In the rows, zero is written as 128.
Each run below is a few steps of one of 8 hidden systems, one row a step.
vire, run 1:
[[106 184 103 107 139 113 135 107 161 157 185 112 112 141 155 106 172 135
  142  71]
 [ 80 130 152 162 180 143 124 127  70 115 187 143 129 131 115 130 113 167
  171 131]
 [141 153  88 116 114 114 144  56 135  85 157 152 111 119 165 107 150 187
  126 108]
 [125 113 141 135 176 174 135 168  95  88 148 148 147 162 118 114 113 183
   87  96]
 [180 125  89  97 107 149 129  95  90 129 160 170 120  76 153 148 125 136
   78 138]
 [152 130  98 146 143 170 123 169 122 106 139 147 190 179 116 148 179 106
   99 106]
 [163 162 121 114 109 164  91  98  55 154 103 110 136 111 127 176 134 132
  120 174]
 [152 152  68 128 160 137  73 143 157 124  86 145 157 148 108  91 177 109
  144 137]
 [130 108 133 150 119 139 111 123  96 101  68 121 139 124  97 150  86 144
  136 217]
 [151 132  85  95 106 110 125 137 198 125  67 110 117 133 133  88 135 122
   87 144]]
kimeg, run 2 (10 x 20):
[[118  84 156 118 188 125  79 126 115 160 137 164 102  97 130  99  99 134
  179 101]
 [142  50 137 162 127 120 141  98 115  61 121 181 151 134 148 137 135 144
  154 126]
 [159 103 170 111  97 125 166 154  89 132  87 139 104 120 142 154 135 164
   84  81]
 [158 118 158 148 120 140 132 156 115 155 161 133 125  75 139 121 133  39
  120  86]
 [151 165 127 161 102 126 130  93 105 134 152 166 161 135  89 197 151 104
  167 112]
 [161 185 160 130  96 147 105  68 107 129  87  70 119 124 150 129 136 146
  142 115]
 [129 178 159 156 161 136 109 130 154 117 133 132 107 101  86  65  80 128
  152  84]
 [138 106 131 128 114 130 139  63 182  86 165 155 149 138 108 142  55 138
  124 132]
 [124 150 133 138  79 122 199 142 153  78 112  90 121 153 132 124 123 156
   68 122]
 [105 162 129  96 126 128 153 171 158 184 183  97 104 112 119 123 101  94
   85 111]]
tomeg, run 3, 10 rows:
[[102 122 115 145 161 138 129 210  89 133 115 163 134 128  70 139 114 134
  114 175]
 [160 102  82  82 113 122 105  60 168 128 141 140 118 104 179 108 127 127
  112 138]
 [138 134 128 158 112 145 140 189  95 112  75 119 166 172 102 163 175 118
  105 139]
 [137 112 130  70 152 141  78 115 118 178 124 119  85  76 154  97  84 133
  112 142]
 [128 117  97 177 113 121 125 135 145 100 116 125 176 150 124 141 180  64
  158 172]
 [134 117 161  90 114 129 120 100  73 156  86 117  94 115 140 166  95 193
  123 147]
 [141 127 134 154 142 120  96 150 183 129  92 104 141 132 129  72 157  59
  161  99]
 [ 96  89 145 126 115 108 147 127  94 146 134 151 116 110  99 190  74 141
  142 189]
 [156 130 146 121  94 113 128  80 175 124 108  87 123 138 183 108 163 106
  139  71]
 [ 84 125 175 161 150 128 145 204  83 151 125 123 126 136  81 156 109 121
  141 135]]
vire, run 4:
[[110 108 136 129 160  93 116 143 139 134  88 188 116 136  65 133  95 174
  171 131]
 [148  85 140 137 102 133 139  81 166  72 124  97 123 105 178  87  91 111
  108 146]
 [122 139 151 120 113 106 183 202 146 148 115 145 109 137  82 144 115 136
   83  84]
 [135  91 140 101 129 149 104  95 137 174 189 104 135 107 165 149  97  66
  131 132]
 [108 185 125 178 114  97 164 160 116 130 142 132 127 128 104 135 193  99
  162 100]
 [110 131 158 104 151 140  85  60 124 152 138  99 136 166 137 155  99 170
  177 126]
 [127 166 116 159 151 118 132 138 125  86 122 142  94  82 132  40 141 143
  140 110]
 [123  81 135 113 133 120 147 105 149 103 144 180 143 155  98 167  67 182
  120 134]
 [159 138 128 130 104 162 159 135 128  97 151  88 120 104 176  90 133 107
   55 106]
 [126 138 118 104 142 132 134 173 110 189 160 179 141 141  77 189 129 126
  113 107]]
sofo, run 5 (10 x 20):
[[189 143 125 111  76 129 130  93 101 159 116 152 134 109 140 191 161 106
  117 101]
 [128 167 171 173 144 162 113 175 102 129  95  94 161 164  85 137 138 105
  142 105]
 [151 180 147 142 108 135 123  89 117 141 164 135 104  56 104 123  72  95
  137 134]
 [165 155 114 153 114 133 109  78 181  90 106 136 174 177 100 134 142 119
  157 106]
 [100 181 152 133  85 110 167 130 131 130  95  76  95 129  97 146  91 158
  114 164]
 [135 137 125 122 129 130 131 129 220 120 157 105 131 129 127  73  96  80
  101  92]
 [ 77 141  88 141 104  88 173 107 152 115 180 137 140 153 119 168 144 135
  151 173]
 [114 151 124  90 122 132 124 117 151 152 123  48 107 154 190 100 166 139
  108 110]
 [ 61 120 123 151 187 130 136 154 131 101 190 126 125 135 123  80 106 148
  147 146]
 [143 105  84  84 119 114 130  62 128 116 157 157 108 109 185 124 145 177
  116 132]]
kimeg, run 6:
[[139 109 174 132 157 153  74 124 108 164 108 116 164 174 112 169 133 113
  178  94]
 [138 132 140 162 108 102 129  83  88  96  99 145  90  61 137 107 119 143
  173 158]
 [153  99 178 118 142 127 121 130 171 126  97 143 139 169 116 122 113 144
  137  37]
 [134 105 167 165  92 131 170 121  95  94 147 134 109  69 124 142  66 104
  113 159]
 [149 147 130 122  91  94 167 130 182 142 135 141 132 154 126 149 168 110
  121  44]
 [114 162 177 153 110 165 134 125  83 146 162  67 132 117 121 163  87  96
  124 155]
 [120 198  99 134 121  88 134  85 169 133 159 140 109 117 128 100 164 131
  172  88]
 [108 138 171 132 157 179 106  98 122 115 150  77 151 178 118 137  72 167
  132 129]
 [114 152  98 131 121  98 166 104 155  83 154 145  83  86 148  67 119 168
  115 128]
 [119 100 140 103 157 166 138 156 163 125 171 118 161 191 123 141 102 140
   80  87]]
divof, run 7, 10 rows:
[[127 105 133 117 134 123 116 115 162 120 126 136  98  74 109  85  37 120
  118 169]
 [138  86 149 142  91 129 155 123 184 113 145 118 171 165 114 171  98  76
  115 123]
 [ 86 147 145 118  89  98 194 151 101 163 165 103  90 112 144 169 132 136
  106 127]
 [ 73 149 140 147 165 103 116 130 157 147 165  98 109 128 136  79 138 104
  195 107]
 [104 117 122 172 143 125 131  86  99  73 141 149 163 166 119 158 140 173
  180 157]
 [152 143 137 117 109 113 161  96 135  89 105 140  99 130 159 101 148 200
  112  62]
 [126  84 124 123 185 148 124 165 128 111 162 173 117  98 124  73  85 140
  102 109]
 [171  99  87 128 101 131 131  84 154 112 178 170 160 106 141 153 128  71
  117 141]
 [135 150 128 121 116 141 159 177  99 163 159 123 141 150 140 166 187 110
   92  75]
 [107 187  96 124 162 130  94 135  93 173 159 121  97  81 134  95 152 119
  157 151]]
nat, run 8 (10 x 20):
[[118 151 135 134 128 137 139 203 113 176 143 136 127 102  70 153 100  79
  100 144]
 [118 138  85  95 103 118 119  97 194 159 152  96 151 159 138 155 137  87
  125 166]
 [ 70 172 133 138 147 114 138 182 117 151 108  92 123 180  99 135 162 160
  148 133]
 [ 80 113 131 104 152 121 104 103 150 149 143  90  96 109 139  96  66 137
  152 186]
 [ 82  76 102 157 142  96 168 162 157  70 127 156 140 159 117 110 138 149
  135 158]
 [119  97 143  85  96  88 160 107 114 144  98 140  82 111 145 158 102 195
  115 142]
 [120  61 138 110 149 113 147 182 152 139 139 133 106 119 174  84 150 107
  104  76]
 [119  80 148 133 121 104 135 107  85 159 165 171 131 116 144 194 149 111
  179 119]
 [147 115 125 115 135 126  99  86 134 121 101 106 132 158 192 103 193 147
  157  82]
 [133 126 177 171 170 149  97 142  57 124 113 148 120  97 113 113 118 135
  173 110]]
gif, run 9:
[[174 103 148 133 111 106 146 113 157 102 111 192 104  82 105 107  80 131
  119  86]
 [157 113 149 161 107 175 164 157  85  86 147 127 161 128 124 159 114 107
   68 129]
 [159 172 141  99  87 123 147 116 115 186 158 118 103  96 144 160 144 100
  106  74]
 [122 140 153 151 170 178  80 122 111 144 176  86 157 141 145 114 142  77
  161 104]
 [123 200 107 137 117 117  95  66 118 144 118 114 120 110 104 137 124 134
  183 177]
 [146 146 139 139 149 142  91 124 183  97  63 104 146 169 101  81 110 147
  140 108]
 [112 152 121 131 125 127 146 174 127 122 106 130  99  93  77 106  64 144
   88 184]
 [143 106 121 107 102 121 160 142 210 130 151 136 152 156 107 147  94  94
   80 100]
 [ 84 142 117 110 128 146 160 178  98 157 170  78 132 159 147 157 154 128
   81 148]
 [ 94 128 108  87 148  91 112 104 170 187 182 128 106 128 159 118 151 117
  168  96]]
divof, run 10:
[[129 118 153 137 161 115 100  92  99 115 104 147 104 121 156  94 154 178
  190  79]
 [168  76 150 146 156 150 106 106  95  82 113 188 138 111 126 116 104 161
  140 103]
 [201 101 140 113 105 147 134 104 122 123 134 181 127  86 136 142 103 114
   87  79]
 [159 126 151 126 131 160 130 167 103 167 176 145 128  88 118 143 111  65
   90  88]
 [137 188 124 144 120 146 108 117 105 177 178 122 139  97 107 160 134  60
  152 136]
 [129 219 144 157 127 156 104 121  97 144 128  86 151 160  97 151 156 125
  155 112]
 [124 214 130 139 139 145 109 114 105 110  96 107 114 129  87 104 105 189
  136 147]
 [146 155 128 130 136 153 109 110 179  80  95 117 141 148  91  87  64 158
  103 139]
 [134 117 119 118  97 137 173 140 169  92 127 127 135 136 101 138  64 141
   55 160]
 [102 129 115 104 101 105 178 156 197 148 168  95 112 127 135 120 104  94
   78 130]]
moko, run 11, 10 rows:
[[117 132  92  96 173 129  85 172 185 158 101 111 130 161 123  73 150 116
  124 117]
 [106  89 130 150 123 111 128 166 100 132  82 135 119  96 100 138 100 104
  142 216]
 [130 114 104  84 104  81 128 131 199 170  91 107 106 132 158 112 160 100
  127 116]
 [ 94  73 173 133 142 123 134 193  82 164  99 115 129 150 122 169 130 120
  141 144]
 [117 111 129 115 122  84 110  84 136 160 127 110  92  96 185 107 164 105
  187 125]
 [127  74 167 138 137 126 120 134 113 113  61 121 154 192 131 158 149 165
  157 110]
 [138 113 174 115 121 120 122  99  92 139 111 108  70  66 177  94 106 147
  135 110]
 [144  71 166 160 150 128 125 135 166  90 115 151 156 165 132 107 133 113
  153  61]
 [163 109 176 145  74 126 159  88  86 114 125 137 108  77 144 164  92 122
  116 129]
 [157 141 153 120 133 145 127 119 161 138 163 126 143 158 144 123 151 113
  125  19]]
nat, run 12:
[[126 125 134 144 147 150 128 158 184 104 157  86 146 140 148  63 130  74
  107  89]
 [106 157 148 165 105 117 159 102  93 125 165 149 138 127  84 197 108 133
  166 151]
 [135 156 114 101 119 138 128  90 181 102 121  73 122 159 170  79 133 163
   97 104]
 [ 92 147 158 167 156 135 160 186  80 123 169 152 111  99  85 125  97 135
  130 120]
 [141 113  82  95 105 126 133  54 178 111 181 135 133 123 165 133 111 130
  107 151]
 [111 164 122 145 139 123 169 188  93 117 127 146 125 158 113 129 184 173
  106  82]
 [133 132 125  77 141 140  98  85 115 179 175 123  92  74 157 122  83 129
  122 141]
 [118 117  75 157 162 132 132 164 140  92 160 163 167 161 131 105 194 113
  130 122]
 [138 157 122  95 118 124 106  83  71 162 107 147 105 111 119 177 116 189
  142 159]
 [142 112  96 117 172 149  97 174 158 116 113 121 129 125 150  43 150 111
   95 117]]
moko, run 13:
[[124 165 130 145 120  98 161 124 166 134 176 161 138 150 108 145 163 113
  154  46]
 [102 156 157 141 114 153 144  85  86 121 177  95 143 149 117 187  90 156
  136 158]
 [117 208  99 137 145 123 134 111 135 107 155 124 112 138 134  81 171 176
  139  82]
 [103 122 127 140 161 153 127 117 125  82 149 144 143 150  86 129  56 184
  122 167]
 [134 165  82 133 102 116 175 127 161  79 144 124 104  96 146  70 135 136
   77 138]
 [111  94 104 107 149 131 154 172 151 129 172 182 150 158  87 159  98 140
   87 125]
 [110 140  84 131 107 135 153 127 108 131 193 104 126  96 171 130 157  88
   98 180]
 [123 128  67 102 160 124 107 138 129 150 142 180 160 176 114 162 185 156
  137 125]
 [116 136 101 109 143 169  94 117  73 133 122  84 123 114 159 122 123 145
  111 213]
 [141 125  72 115 170 116  90 161 154 125  83 169 125 130 121  67 172 142
  135 120]]
gif, run 14 (10 x 20):
[[134 172 151 167 152 163  76 137  94 139  98 100 165 157  91 143 148 104
  176 132]
 [142 162 136 105 110 126  90  82 152 149  78  92  98  99 115 108  71 134
  140 167]
 [124 132 147 168 132 131 128 180 176 108  85 115 157 159  65 110  98  87
  132 136]
 [110 138 137  90  97 127 157 135 143 153 126  96 109 131 107 163  59 152
   74 171]
 [ 94 117 138 130 120 106 164 176 196 144 157  89 135 162 135 117 144  77
  117  97]
 [ 57 130 128 106 152 122 139 126 107 163 192 106 119 156 133 165 114 167
  144 158]
 [ 93 119 102 128 129  82 141  90 190 107 148 115 118 151 171  89 167 136
  168 118]
 [ 81 125 124 144 175 121 137 147  92  94 128 160 122 159 109 117 135 215
  154 134]
 [143  98 101 119 116  95 161  95 161  79 134 171  96  89 157  84 113 162
  106 121]
 [142 109 125 157 139 145 165 177  90  86 150 187 155 145 111 146 155 148
   94  92]]
sofo, run 15 (10 x 20):
[[117  99  96  78  91  87 143  73 169 154 145 131 108 123 159 161 116 136
  128 165]
 [ 91  96 128 137 146 112 137 177 156 117  93  79 135 181 161  95 179 126
  134 121]
 [ 73 103 134 103 155 106 138 139 109 174 192 130  80  87 150 120  96 133
  140 146]
 [144  65 109 128 153 130 108  95 133  97 141 151 153 149 191 109 183 128
  154  95]
 [ 90 118 151 120 148 110 141 151  59 144 104 140  98 138 125 155 140 207
  148 136]
 [171  73 162 113 151 165 115 139 114 121 128 138 116  94 163  90 101 118
   89  76]
 [138 108 113 152 137 113 147 152  93 114 138 220 149 129  82 175 150 138
  144 116]
 [184 129 157  99  91 158 119 126  82 165  91 102 131 124 151 176 142 119
   87 105]
 [131 162 152 186 160 153 118 191 104 123 130 141 145 117  72 108 127  85
  143 105]
 [171 161 125 119  94 138 107  55 114 149 154 152 132  89 111 175  97 104
  143 141]]
tomeg, run 16:
[[109 173 142 178 121 114 155 114 172 106 190 135 136 118  86 118  97  89
  159 107]
 [110 167 151 125 112 130 166  79 136 113 185 126 128 155 110 167  85 182
  122  99]
 [115 201 140 146 138 138 156 139 164 104 166  97 123 149 115  81 126 142
  108  65]
 [ 78 167  99 124 166 130 148 142 143 125 207 148 127 143  89 123  97 165
  118 135]
 [124 159  81 120 125 130 159  90 163  75 173 126 132 154 152  99 145 181
   95 115]
 [111 174  92 117 161 142 142 184 118 116 127 146 129 165  99 114 154 190
   84 108]
 [125 119  62  91 170 144 114 139 159 111 160 153 122 122 142  72 117 154
   83 148]
 [141 133  50 118 118 131 143 150 125 102 120 161 155 153 128 142 183 147
   82 166]
 [159 115  95  74 152 168  94 149 100 137  89 122 126 135 155 110 143 171
   69 136]
 [145 118  67 126 148 142  91 173 126 133  96 140 141 111 128  96 166  83
  107 184]]

Which system made each run below?
run 17, 2 rows:
[[149 125  83 109 138 162 115 100 145  86 149 117 124 101 166  70 108 135
   78 164]
 [138 173  64 125 123 130 118 156 111 141 102 154 158 160  93 162 192 136
  116 155]]
	tomeg
run 18:
[[131 178  97 150 154 119  92 162 117 149  95 137 128 124 114  95 202 104
  170 111]
 [125 112 136 111 135 134  79  98 140 147  79 115 135 139  94 149  66 137
  154 193]]
	moko
run 19:
[[140 152  78 113 103 136 172 137 118 106 167 126 114 107 170 111 159 136
   54 135]
 [120 100  85 102 177 150 114 155 122 143 190 187 160 152 112 149 131 136
  108 126]]
	moko
run 20, 2 rows:
[[143 131 102 111 139 155 124 180 128 137 106 140 172 195 107 162 173 141
   88 105]
 [158 125 118 113 131 168  75 112  62 159 114 106 129  89 154 141 133 101
  123 186]]
	vire
run 21 (2 x 20):
[[137 114  99 131 105 165 136  96 114  88 156 101 178 171 164 168 155 126
   95 168]
 [143 196 126 114 135 149 110 150  68 153  87 100  98 108 137 105 161 165
  109 122]]
	tomeg
run 22, 2 rows:
[[127 114  98 101 170 125  80 121 188 130  97 162 143 160  84 105  93 155
  146 139]
 [154  84 121 129  85 153 154 117 120  75 101 100 147 138 162 144 117 132
   69 176]]
	divof
run 23, 2 rows:
[[118 173 119 161 176 166  78 123 111 107 140  86 139 128 143  62 151 115
  156 137]
 [108 154  95 147 142 109 113  99 104 109 118 177 122 115  82 136 113 174
  174 189]]
	tomeg
run 24, 2 rows:
[[110 143 167 131 107  96 169 108  80 141 144 156  82  88 111 166  95 174
  145 117]
 [142 105 167 141 121 131 137 100 163 114 158  93 136 147 183 104 149  94
  140  53]]
	kimeg
run 25 (2 x 20):
[[154  89 105 109 150 172  93 118 116 148 185 148 157 105 140 143 100  75
  103 157]
 [151 158  83 121  94 121 110 115 119 158 103 119 155 148 133 174 206  95
  140 152]]
	gif
run 26 (2 x 20):
[[ 85  96 173 160 171 164 130 144  91  93 171  96 127 130 144  99  84 145
  132 140]
 [124 163 114 147  75  73 175  77 156 113 153 162 109 101 113 151 128 130
  158 125]]
	gif
run 27 (2 x 20):
[[ 69 123 139 130 130 127 155 170  88 134 112  97 127 168 110 171 119 171
  120 187]
 [117 118  78  72 135 108 109 112 152 160 129 105  94 109 192  89 161 133
  115 147]]
	vire
run 28:
[[134 138  87 175 116 130 147  83 115  70 185 156 151 106 146 126 155 105
  145 154]
 [164 148  88  86 116 149 127 100 131 121 128 157 153 169 120 171 135 184
   79 118]]
	moko
run 29, 2 rows:
[[159 126 119 125 121  87 148 155 144 124  91 198  90  80 102  94 127 140
  117  86]
 [126  70 160 120 118 154 137 131 169 131 157  93 155 146 139 147  69  75
   96 139]]
	moko
run 30, 2 rows:
[[156 137 160 113 122 149  78  78 154 164 115 104 144 133 100 157  68  96
  157 134]
 [134 150 189 171  85 141 162 150  92 114  91  89 133 130  94 165  98 114
  115 140]]
	divof
run 31:
[[ 68 114 138 117 131  88 158 120 136 170 197 111 105 131 166 147 151 116
  165 114]
 [ 83 121 138 177 152 104 135 120 101 107 157 128 129 141 153 114 184 131
  203 116]]
	divof
run 32, 2 rows:
[[126  64 128 120 101 109 119 117 141 161 117 128 151 136 137 189 131  70
  153 173]
 [136 140 134 105 105 114 120 139  92 184  85  91 112 137 168 158 200 121
  137 109]]
	moko
run 33 (2 x 20):
[[151  98 129 153 104 137 189 147 144  78 169 166 154 136 122 146 123 109
   78  97]
 [154 163 130  91 124 158 141 139  97 171 182 140 118 111 138 152 132 133
   71  71]]
	tomeg
run 34, 2 rows:
[[151 111 118  80  93 137 132  81 168 156 170 105 122 109 170 143  99  91
   88 133]
 [132 140 129 159 142 144 142 194  81 137 135 147 158 155 113 156 196 110
  124  89]]
	moko
run 35, 2 rows:
[[137 126 127  79  98 146 137 119 116 165 142  70 118 137 195 149 154 125
   78 120]
 [114 110 129 145 194 139  97 168  75 149 153 169 137 134 123 124 172 130
  170  96]]
	moko
run 36 (2 x 20):
[[127 104  88 152 143 140 109 150 129 116 136 123 173 155 160 120 209  74
  146 139]
 [ 90 157 128 106 150 124  94 122  68 187 130 107  98 110 131 146 133 157
  168 171]]
	sofo
run 37:
[[104 176 120 120 116 109 126 123 103 158 114  89  73  69 132 101 113 133
  135 187]
 [104 116 115 135 151 118  87  93 165 125 112 114 165 194 128 139 157 129
  195 144]]
	tomeg
run 38, 2 rows:
[[ 96 156 137 165 118 120 200 170  80  92 154 129 101 112 127 121 141 164
   98 125]
 [130 103 104  61 145 139 116  89 147 163 183 144 134 158 162 157 123 164
  107 103]]
	vire
run 39 (2 x 20):
[[ 82 115 166 163 147 110 175 211 136 129 145 132 123 145  92 124 117 113
  130  98]
 [ 93 118 124 131  91  77 161  71 150 137 181 125 107 103 149 154 118 110
  166 156]]
	moko
run 40:
[[122  66 130 103 130 105 143 148 132 170 177 161  98  72 158 128 113  82
  119 119]
 [144  89 140 155 106 137 150 114  89 114 164 129 161 138 175 176 186  89
  134 110]]
	tomeg
run 41 (2 x 20):
[[147 169  66 144 160 166  82 152 101 115 124 148 156 122 106 103 163 111
  121 168]
 [164 128  79 105 133 157  83  83 110 107  94 155 141 118 121 132 107 166
  113 192]]
	tomeg
